In the rows, zero is written as 128.
One turn moves every row onto another: examples first, then more rows asked
Vive: [171 135 105 153 105 158 138 139 121 156 162 132 113 141 151 132 120 133
 171 132  80 111 136]
Naruv: [129 152 115 159 114 125 143 127 104 169 150 145 139 106 114 118 117 140
 151 151 106 147 102]
daru: [168 141 103 150  99 121 152 119 145 158 145 134 130 147 153 110 120 102
 129 140 103 116 118]
kimet: [105 108 118 169 102 118 141 138 116 130 178  97 129 114 134 140 132 140
 138 144 104 122 123]
Faro: [112 113 138 119 104 150 128 103 139 122 158 125 139 133 142 132 115 137
 125 128 119 101 144]
Tase: [153 113 115 167 114 135 133 116 158 137 117 130 142  99 141 155 140 143
 159 124 114 134 153]
pom: [112 133 129 146  93 138 131 119 137 150 128 144 134 125 164 147  94 132
 167 145 106 144 148]
sisof: [111 117  69 125 121 138 128 148 133 167 132 138 147 122 121 117 132 141
 126 138 110 106 124]
Zezaf: [133 126 108 137 130 145 152 114 146 156 166 119 145  98 151 134 107 129
 129 118 118 128 175]
tovit: [134 106 104 151 141 115 157 117 134 134 128 114 152 103 157 113 131 113
 133 140  95 128 142]
ripul: [118 110  99 134 128 132 104 113 101 102 141 135 130 120 148 120 113 150
 131 143 109 133 149]
Beg: [137 141  73 146 109 145 107 135 131 133 172 157 127 147 134 111 105 133
 135 127 123 133 126]
Vez: [114 127  96 118  90 139 121 128 139 122 151 135 135  92 118 142 142 149
 135 145  93 109 147]
tuzev: [137  99 100 166 110 120 166 140 108 151 159 153 134 121 119 117 127 116
 133 126 136 134 164]
tanop: [144 129 115 154 105 142 137 141 136 109 179 134 143 139 121 141 143 155
 144 119 104 130  96]
pesug: [139 151 114 140 108 133 155 136 114 111 137 127 121 152 147 138 126 132
 115 132 103 154 112]
Vut: [152 104  99 170 101 126 141 152 131 158 126 109 127 129 141 150 126 143
 125 126 128 144 158]
suru: [151  93 110 159 101 145 142 146 126 155 126 115 127 131 168 130 113 141
 137 125 134 152 146]
suvet: [115 147  98 139 102 162 144 116 134 153 146 110 145 146 138 116 165 123
 154 140 113 123 118]
Tak: [127  89 122 143 114 140 135 159 126 125 164 154 123 151 131 136 141 125
 157 129  90 121 123]
vom: [134 111 112 157 112 153 134 135 125 101 130  92 125 141 128 132 123 137
 130 154  98 145 158]
Sobo: [153 115  90 141 102 139 124 118 152 170 143 152 110 134 114 151 140 124
 154 133 100 156 144]
levor: [171 131 134 143 129 145 154 100 123 162 152 146 121 127 133 124 120 144
 116 135 121 137 138]
nomet: [126 121  97 142 143 147 149 154 135 130 155 101 133  99 130 141 137 152
 128 123 122 120 151]
ruge: [102 134  99 124  77 138 140 112 136 122 136 141 147 106 129 147 130 102
 137 145 112 144 145]
piga: [118 120 113 148 142 171 142 119 149 141 176 148 127 137 111 110 111 137
 125 140 104 126 118]
Sumit: [133 123 117 162 123 143 160 134 109 134 161 105 110 138 126 109 163 126
 139 163  95 140 154]
vin: [132 134 109 122 100 118 145 124 128 159 159 127 126  98 149 147 164 121
 154 119 107 123 123]
gav: [123 151 118 147 115 120 153 134 109 163 151 145 130 106 116  93 112 124
 143 153 109 149 126]
Reg: [142 130  78 146  98 159 114 110 145 121 125 147 140 105 148 133 117 139
 160 141  84 131 149]
Girog: [148 133  85 122 104 133 128 145 130 124 157 147 145 138 133 115 156 144
 139 129  98  89 122]
dako: [138 124 114 160 111 153 128 116 106 139 161 127 141 116 142 107 140 134
 170 153 135 169 157]
Sulub: [166 100 108 178 104 126 130 124 129 119 126 127 146 107 123 101 127 130
 135 139 127 132 157]
tiri: [133 147 103 149 117 131 154 127 126 158 138 101 172 107 131 112 141 132
 145 150 129 107 133]
let: [162 132 112 181  95 120 149 114 127 152 156 137 135 106  89 119 121 131
 137 140 100 132 132]
tuf: [136 137 132 140  80 152 128 108 115 104 167 131 134 125 117 138 108 133
 126 151 128 137 137]
sinub: [108  95  97 114 110 142 135 160 137 162 141 136 139 128 120 109 138 135
 130 137 119 113 128]
negip: [153 145 131 131 120 140 147  98 122 165 122 132 132 111 128 139 131 139
 152 140  92 111 127]
Rur: [138 124  91 132 107 170 125 114 117 115 158 162 142 114 108 107 137 112
 161 141 130 142 139]
rol: [120 108 118 140 126 141 154 156 123 129 148 150 125 173 145 133 139 133
 155 122 102 127 130]
sab: [137 116  92 143  83 165 108 124 122 168 156 113 125 143 139 118 132 136
 164 142 103 125 167]
gebem: [139 105 101 162 111 119 157 144 119 130 166 153 142 107 124 103 116  96
 138 134 126 143 159]
fod: [137 113 127 154  96 140 117 116 126 145 122 149 138 124 168 136  94 133
 168 141  98 130 134]
Sug: [123 141 119 141 105 150 166 124 109 132 147 127 118 141 143 136 117 137
 128 136  93 164  98]
Dega: [ 94 126  82 121  82 147 152 107 118 147 139 144 150 112 132 130 117 117
 134 150 104 131 146]
buvut: [147 163 109 174 114 124 152 133 133 117 159 114 143 125 128 108 119 134
 139 138  84 138 115]
gafe: [121 108 114 175 101 132 117 109 128 138 153 138 140 138  99 134 122 142
 141 159 134 160 128]
futi: [154  96  99 161 117 167 143 130 156 153 170 150 145 136 107 127 115 116
 160 128 109 123 139]

futi goes to Rur
Sumit goes to Zezaf
Where do these go?
gebem goes to ruge
Girog goes to let
tovit goes to vin
gav goes to pom

One turn moves every row onto another: examples first, then more rows asked
T: [101 115 131 115 129 118 160 142 147 131 148 111 129 121 153 116 165 146
 125 139 128 150 114 114  93 118 138 118 134 113 120 113 120 101 100 141
 127 125 150 120 139 140 105 144 117 158 129]
L: [124  98 130 174 149 124 139 141 137 117 110 129 155 122 108 152 138 132
 129 128 130 150 109 152 117 140 119 103 127 119 130 122 129  92 115 112
 124 141 149 141 114 117 123 128 119 136 152]
X: [126 126 118 123 133 128 137 120 100 126 119 126 120 117 129 151 109 121
  96 109 147 121 124 146 135 144 149 143 121 126 102 117 108 120 136 129
  98 106 118 122 148 156 149  95 122 105 116]
H: [152 122 136 121 104 123 106 103 163 161 168 140 158 127 121 133 135 118
 124 129 118 149 111 126 113 142 118 141 135 130 115 144 108 100 116 129
 132 127  98 104 133 139 125 130 143 121 126]
E: [121 143 140 110 127 124 108  88 126 162 138 107 159 160 153 116 143 152
 120 134 134 124 127 142 107 129 127 132 133 114 141 114 141 120 121 127
 140 156 109 127 112 138  99 139 135 136 117]
K: [113 139 151 111 121 129 160 123  99 134 121 134 124 147 139 146 104 108
 124 124 155 126 130 156 140 133 153 114 115 134 105 106 115 149 121 147
 117 120 148 114 155 136 123 134 127  95 128]
W: [115 120 135 125 128 146 146 128  98 122 126 131 123 143 134 142 109 135
 109 123 146 139 131 142 106 113 150 146 111 137 132 108 130 132  88 129
 121 129 122 124 160 130 156 116 138  89 113]
J: [145  91 131 103 104  93 138 132 125 147 138 129 112 117 138 136 174 135
 138 104 110 139 136  97 119 140 144 144 145 120 154 121 106 128 130 133
 137 123 124 142 129 125 137 129 124 137 115]
Q: [119 164 152 163 101 159 113 146 123 122 140 114 134 171 133 123 119 112
 108 129 129 108 128 112 129 138 135 141 135 151 122 119 122 156 129 146
 133 144 139 116 125 131 125 139 128 141 154]
F: [158  91 155 162 119 112 124 138 119 144 114 125 134 149 117 121 106 141
 132 107 126 143 119 120 138 134 167 119 125 149 139 110 121 122 123 108
 127 154 139 151 106 135 120 144 116 132 169]
B: [128 108 151 137 110  91 123 124 125 145 133 114 118 128 134 152 168 124
 139 139 141 113 110 136 132 110 155 127 155 149 133 133 130 111 115 149
 113 105 129 122 111 156 122 151 108 151 152]
P: [157  97 126 130 123 112 140 149 127 113 117 134 129 115 126 122 106 132
 134 114 146 146 119 125 128 150 110 118 121 132 136 121 126 133 137 111
 144 150 141 141 139 111 102 120  84 164 132]
D: [130 163 133 139 114 135 109 150 155 109 115 133 122 150 137 114 132 104
 117 105 129  89 119 126 140 142 118 120 134 132 129 134 120 142 147 137
 124 114 123 143 129 108 141 100 114 125 119]
G: [119 141 115 180 130 157 120 146 142 116 140 123 161 149 143 118 139 112
 105 107 118 129 132 102 129 127 126 118 121 127 118 120 113 145  96 131
 122 120 124 122 115 117 148 114 140 121 117]
V: [125 173 127 124 106 100 131  77 141 147 146 118 154 130 123 134 128 118
 153 134 128 135  97 125 112 143 136 116 121 144 133 122 113 123 123 135
 138 104 112 152 120 143 133 143 100 147 121]

H goes to E
X goes to W
T goes to B
Where do these go?
G goes to Q
P goes to L

